One turn moves every row onto another: examples first, then more rows asked
Nuna: [  5.5   0.7  19.3  25.5  -8.3  15.2  19.6  21.0 -12.6  -1.1  32.0  42.0
  29.3  -7.8   4.6 -26.3  24.9 -13.8  -0.5  -7.7  -0.7  -5.4  31.2 -17.8
  14.7  33.8  23.0  13.6 -10.4  -8.6 -10.7]
gok: [ -8.9  -7.1   8.9  14.1   4.8  -2.0  23.4   4.0 -11.1 -15.0  11.2  12.0
  -3.3  19.3 -24.4   5.2   5.3 -27.3   9.0 -21.4   4.3  -0.2   0.8 -11.0
  -2.9  -3.2  -4.5  -2.6 -26.8  -7.0  25.2]
fatem: [-30.6   1.8  -4.5  -6.0 -31.9  14.3 -29.0   2.6  -4.1 -19.3  11.1  39.0
 -15.9  -0.9  12.3  14.7  29.7  -7.9  -8.4  -2.2 -17.7  26.3   2.4 -13.3
  27.6  -5.7  10.6  16.6  -3.7 -35.4  26.0]
ras: [ 31.3 -21.6  30.2 -21.5 -24.3  31.3  -7.4   5.8  -1.5 -24.6  -6.4   2.7
  24.9 -22.8  12.9  38.3  23.2  14.1  -3.0 -12.3  16.4 -34.4  -0.2 -29.2
   1.6  17.0  17.0  -1.2  22.2   3.9  21.0]
goti: [  9.6   5.7  15.7  22.0 -13.9  15.5  26.9  13.4  -4.5   0.4  39.3  41.4
  23.1  -9.4   2.3 -25.3  29.4 -10.2   4.2  -1.7   2.6   3.7  20.6 -21.4
  17.9  36.6  27.3  22.7  -2.6 -14.1 -14.6]
vuku: [-18.0   8.8  -7.5  -2.1 -28.8  16.2 -18.4  -0.6   2.9 -16.6  13.8  39.2
 -17.1  -5.9  21.0   0.3  44.4   2.2  -0.5   5.5  -9.9  37.9  -3.3 -13.6
  18.8  -8.6  15.3  14.8   1.0 -39.9  11.1]
Fiten: [-11.9  11.3  10.4  11.7  33.5  43.2   0.2  10.3  13.5  -0.6  29.5  30.6
 -12.9  15.0   9.6   8.2  32.7  13.1 -34.1 -25.3  15.1 -28.9 -27.2  -5.4
   3.6  19.9  31.0  20.1  -5.8   0.3  15.0]
Mikof: [ 31.4 -18.9  31.4 -19.7 -25.1  31.8  -9.1   0.8   0.2 -22.2  -4.2  -2.2
  16.0 -27.2   9.2  40.0  30.1  18.1  -4.3  -5.4  21.7 -28.8  -5.8 -25.7
   5.6  24.9  19.5  -1.5  26.4  -1.1  15.0]
kolu: [  6.6  -2.7   2.5  15.3   8.8  -3.3  27.7  -5.3   1.1 -11.6   8.2   9.1
 -17.6  12.3 -12.5 -10.9  31.1 -13.2  19.8  -9.7  12.0  19.5 -10.8 -12.4
 -16.4  -2.6  -0.9  -1.1 -18.5 -22.0   3.4]
sulo: [-12.9  -5.3  13.2  14.9  -4.3   4.1  13.9   6.7 -17.6   3.4  22.6  27.7
   6.3  12.9 -32.8   8.5   7.3 -22.7  -3.8   5.9  26.2  12.5 -15.5  -6.6
  16.4   8.7   0.4  -5.4 -30.6   3.7  21.9]
kib: [-20.5   4.0   0.3   5.1 -26.0  19.4 -22.2  17.6  -5.0 -12.8   7.6  52.8
   9.7  -6.1  31.3 -17.0  36.5   0.9  -8.3   8.4   0.6  29.1  11.3  -9.1
   7.7 -21.6  15.3   3.2  -9.7 -15.8   8.7]
Kika: [ -6.4 -13.0  21.2 -22.6 -35.7  30.2 -13.6   6.3   2.5  -0.7   1.0  -3.7
  -1.8 -32.6   3.1  28.3  21.8  27.2  -5.5  11.8   9.8 -17.8   7.1 -11.0
 -28.4  12.5  17.8  -8.6  26.1  20.6  30.5]
Vin: [ -5.2  -4.7  25.2  29.8  -9.6  14.4   9.3  18.7 -21.6  -0.9  29.6  35.2
  22.4  -9.4  -1.2 -15.8  23.6 -17.0  -8.7  -7.3  -6.8 -12.4  32.8 -15.0
  18.8  42.1  22.5   7.3 -16.0 -10.5  -8.8]
varu: [-30.3  -0.7   4.1   2.3 -26.2  19.5 -28.6  20.4 -12.9 -15.1  10.9  51.3
   9.8  -4.2  23.0  -2.4  21.5  -7.0 -14.5  -0.1  -6.5  16.5  15.9  -9.5
  18.0 -18.2   9.1   1.6 -14.7 -13.6  23.1]
nasuk: [ -2.0  -8.8  11.0  28.9   6.7  -2.8  15.7   0.4 -11.9   0.6   3.6  12.3
  -8.5   7.1 -13.5  -8.8  32.9 -13.0   6.3   4.5  26.4  12.5  -8.5  -1.4
 -15.3   9.9   0.1 -18.4 -27.3 -13.1  -1.6]
gapo: [-11.1  13.1   6.7  11.6  34.0  43.6   2.7   8.8  15.5  -3.7  27.4  28.2
 -16.1  13.7  15.5   1.5  38.5  15.4 -30.1 -28.2  15.5 -27.3 -25.6  -3.7
  -6.6  15.7  30.3  15.9  -4.8  -3.4   8.2]
pokid: [ 35.0 -18.2  25.9 -22.3 -23.0  29.0  -1.6   0.1   5.8 -27.8  -6.3  -4.2
  15.3 -24.4  13.5  37.1  32.5  18.5   1.8 -12.1  15.7 -25.6  -1.9 -31.0
  -1.5  20.3  18.7   2.3  26.5  -5.8  16.4]
Nidu: [-32.6  -5.8   5.2   7.9 -27.6  18.2 -35.3  10.1 -16.9 -10.7   4.9  43.3
  -5.7  -8.9  21.7   4.6  35.7  -2.6 -17.5   7.4  -6.4  21.7   9.0  -2.8
  17.6  -3.5  12.2  -5.3 -12.1 -28.1  15.3]
sus: [  1.3  -7.2  16.4 -29.9 -32.6  32.6  -2.5  10.8  10.7  -1.4   5.6   4.0
   9.0 -31.4   6.6  16.6  22.8  27.9  -1.7  13.9  13.7 -13.9   6.5 -13.0
 -32.6  -0.8  18.9  -2.5  29.1  25.9  25.6]
vage: [ -5.1  -8.4  22.7  33.4  -7.2  10.4   6.6   9.2 -23.0  -6.7  23.8  26.4
   8.6 -10.0   1.0 -13.9  28.2 -17.2  -6.8 -15.2 -16.0 -12.4  31.7 -14.3
  16.1  46.4  20.9   4.8 -14.2 -21.3  -9.7]
revo: [ -9.7  14.2   6.8  11.5  34.7  43.7   4.7   9.7  18.5  -3.7  28.7  27.1
 -14.2  14.1  14.7   2.1  34.6  14.6 -29.7 -30.5  14.7 -27.9 -21.8  -7.0
  -7.8  14.3  31.3  18.5  -4.1  -3.5  11.5]
tumo: [-10.3  12.3  10.4  12.2  34.0  43.2   1.0   9.5  15.6  -0.4  28.6  28.3
 -16.2  14.0  13.5   4.2  40.2  14.7 -31.9 -24.3  17.6 -26.7 -27.9  -3.3
  -2.7  19.0  32.6  18.5  -4.0  -3.8   9.9]
dena: [-12.4  13.0   7.0   7.7  32.1  44.4   2.0  10.2  17.2  -3.6  32.0  30.8
 -12.3  17.0  10.2   8.6  27.8  10.5 -32.8 -31.6  12.1 -29.1 -25.1  -5.7
  -0.6  17.0  31.5  20.7  -4.8  -0.6  16.1]
Domi: [  9.3   7.4   9.8  14.1 -14.6  13.3  29.6   6.6  -1.0  -2.8  43.0  36.0
  14.5  -4.9  -3.9 -17.1  27.0 -12.6   8.8  -7.0 -10.3   5.9  19.0 -28.1
  25.3  37.6  26.3  33.7   1.4 -24.0  -8.6]
kiv: [ 34.1 -13.6  25.1 -27.9 -26.6  29.5  -0.1   2.3   5.9 -26.4   0.7   1.2
  19.1 -25.0   9.5  40.7  26.3  16.4   0.1 -11.0  19.4 -24.0  -6.0 -33.8
   5.6  21.1  20.4   8.2  28.7  -0.4  21.7]
lidam: [ -4.7   1.3   2.0   4.6  -0.6   3.1  30.7   3.0  -3.0  -5.8  25.5  24.5
   0.9  21.0 -33.3   6.9   3.2 -23.5  10.2  -9.1  15.7  14.6 -15.2 -19.0
  13.1   1.5   0.8  13.1 -20.8  -4.5  26.4]
ranuz: [ -5.3  -5.4  20.4  28.3 -10.8   8.8   6.8   6.3 -16.7 -11.8  27.0  19.2
   0.1  -8.3  -4.7  -3.8  23.8 -20.9  -0.5 -22.0 -23.3 -13.3  30.3 -18.2
  18.3  48.3  17.8  15.8 -10.9 -32.6  -1.6]
Mez: [ 33.1 -16.1  31.7 -22.1 -25.4  34.1  -3.8   8.1   1.4 -21.0  -1.0   8.2
  29.8 -25.9  10.2  34.5  27.7  17.5  -4.2  -1.6  32.0 -28.1  -6.6 -27.0
   7.0  18.4  20.6   0.8  24.0   9.4  16.3]
galu: [ 37.8 -13.6  25.2 -27.3 -23.1  31.9   1.2   8.3   7.8 -24.1  -3.7   7.0
  27.6 -24.8  13.9  30.7  26.8  18.6   1.1  -9.2  24.3 -23.7  -3.6 -33.7
  -0.7  11.7  20.7   2.8  28.1   4.2  14.3]
fafug: [-15.6  10.6 -12.5  -9.5 -29.7  17.2 -11.8  12.0   5.6 -18.5  17.4  50.9
  -0.5  -0.4  23.2  -6.7  29.6  -2.3   2.7  -5.8  -9.9  33.2   4.6 -19.7
  19.0 -24.2  13.7  22.9   0.4 -27.5  20.7]
kagos: [-12.3  13.4   7.3   9.5  30.5  44.4   0.5   8.7  14.9   0.3  33.3  30.2
 -15.6  15.1  10.6   7.3  36.0  14.9 -34.1 -24.7  15.8 -28.4 -27.7  -3.1
   0.0  20.3  33.3  17.1  -2.8  -1.1  11.2]
Raber: [  3.8  -2.3   5.3  14.6   9.2   0.8  30.8  12.3  -3.2  -8.3   9.1  19.3
   6.2  18.6 -11.1 -16.4  14.1 -20.0  13.0 -13.1  20.0  10.3   1.3 -11.7
 -16.1 -14.5  -1.0  -3.4 -24.0  -1.5  11.5]
fegi: [  3.2  -4.0  15.5 -34.4 -37.6  35.1  -2.4   8.3  13.9   0.5  13.0   6.1
   3.4 -29.2  -0.2  24.4  24.3  30.9   1.5  15.6  13.0  -6.2  -0.5 -16.0
 -22.5   5.4  20.2   3.5  32.6  24.6  29.2]
Zigub: [-28.0  -3.4  -1.2   3.0 -22.4  13.2 -30.3   6.9  -6.5 -24.5   0.4  33.7
 -16.2  -4.3  26.7   1.8  33.3  -6.0  -6.8 -10.2 -20.3  19.4  14.3 -11.9
   9.9 -11.6   8.5   3.8  -8.2 -35.5  19.4]
movuk: [  2.7   2.7   7.8  16.2  -0.6   4.2  23.9  -2.1  -4.4   9.9  18.5  24.2
  -7.1   7.9 -24.1  -7.5  33.9  -8.2   6.1  17.3  33.7  27.3 -24.6  -6.3
   1.8  13.6   7.7  -4.4 -20.0  -9.5  -1.2]
peki: [  3.4  -3.4   9.1 -36.7 -35.7  31.2   1.2   4.3  18.7  -6.9   9.4  -0.8
   1.2 -25.2   0.5  25.4  19.8  27.2   6.8   5.6   6.3  -9.3   2.3 -20.5
 -27.6   2.3  18.5   9.1  32.6  18.4  33.3]
dov: [ -4.7 -12.5  18.0 -29.7 -35.9  33.3  -9.2  10.9   7.9  -0.4   5.4   1.7
   8.3 -27.1   1.9  25.0  15.8  24.0  -5.9   9.0  11.2 -17.1  10.0 -12.3
 -27.2   2.7  19.2  -6.6  25.7  29.0  34.3]
zema: [  0.2   0.3  15.1  22.8 -12.8   7.1  13.1  -0.9 -12.0  -8.9  30.6  19.5
  -7.0  -5.1  -7.0  -2.6  31.4 -17.4   2.8 -14.1 -20.6  -3.1  17.8 -20.8
  22.4  52.1  23.0  22.4  -3.6 -39.4  -6.4]
Kilu: [-13.2  12.3   7.4   8.4  32.2  44.0   3.0  10.9  17.6  -4.9  30.8  27.6
 -13.6  17.9   9.5   6.0  29.3  10.8 -31.4 -32.3  12.4 -29.8 -23.6  -6.9
  -1.3  14.5  29.6  22.4  -5.8  -0.8  17.0]
tepi: [ 35.2 -18.4  31.6 -18.6 -23.9  31.9  -6.4   6.6   1.0 -22.6  -9.0   3.2
  24.9 -28.3  16.9  29.9  32.2  19.9  -3.5  -5.4  25.4 -29.4  -1.0 -26.7
  -4.1  15.3  18.8  -3.7  24.0   4.1  10.5]
pon: [  1.2  -7.0  12.3 -32.7 -33.5  29.4  -5.4  -1.1  17.2  -3.5   6.8  -6.0
 -10.0 -27.2   0.6  28.7  29.3  28.3   4.5   8.4   3.3  -5.9  -0.4 -17.2
 -28.6   9.8  21.6   3.3  32.7   9.4  27.2]
ridaf: [  8.4   7.6   8.1  17.0 -13.4   9.0  23.7  -0.2  -2.2 -11.5  36.4  26.1
   0.6  -7.3  -1.4 -13.1  30.3 -12.6  11.5 -15.0 -19.6   2.6  17.2 -26.1
  22.1  42.9  25.3  30.6   1.0 -35.1  -9.9]
givas: [ -9.8  -3.2   9.4  17.6  -2.4   0.2  13.5  -7.9 -12.9   0.4  19.5  13.8
 -17.1  11.9 -34.4  16.2  23.6 -18.0   1.6   8.7  21.3  17.1 -24.8  -5.1
  12.8  25.2   0.8  -1.7 -23.8 -13.9  15.0]
fetun: [ -9.2  12.0   8.4   9.3  32.9  43.1   4.7  10.8  18.3  -5.5  28.3  28.5
 -13.2  16.7  13.5   2.6  32.6  13.5 -30.2 -32.0  12.0 -28.4 -22.6  -6.7
  -7.5  13.4  31.4  18.8  -4.7  -1.8  14.3]
Risaf: [-19.0   8.8  -2.8  -3.9 -33.5  22.2 -19.9  15.2  -2.0  -7.3  19.5  58.5
   5.5  -5.4  18.5  -3.2  32.6  -2.4  -9.1  15.7   3.7  35.1   0.4 -13.4
  26.9 -15.1  17.3  15.6  -3.4 -16.5  14.6]
zasup: [ -5.5 -13.7  15.9 -27.3 -31.0  28.2  -8.9   4.2   8.4  -9.8   0.0  -9.3
  -7.1 -27.7   1.3  26.7  21.6  24.5  -0.8   3.6   0.4 -17.6  10.6 -12.8
 -31.2   6.2  15.1  -6.7  28.3  17.6  33.0]
Per: [ -2.9  -8.4  14.6 -32.7 -34.4  30.0  -9.3   0.0  12.5  -5.3   7.9  -6.4
 -11.3 -26.5  -5.4  36.0  20.0  22.6  -1.2   7.5   0.4 -16.5   1.4 -16.4
 -21.5  13.1  17.4   2.5  30.7  12.9  36.7]
vikip: [ 39.9 -13.7  25.6 -22.9 -25.0  30.8  -0.5   0.9   9.0 -20.3  -2.4   6.4
  22.0 -26.1  13.2  34.2  32.8  21.6   0.9  -3.4  26.0 -21.9 -11.2 -32.0
   1.7  20.3  22.7   5.1  30.8  -0.6  11.2]

Nuna moves to Vin
fetun moves to Fiten
kolu moves to lidam
Now these:
vuku moves to fafug
Mez moves to tepi
Per moves to pon

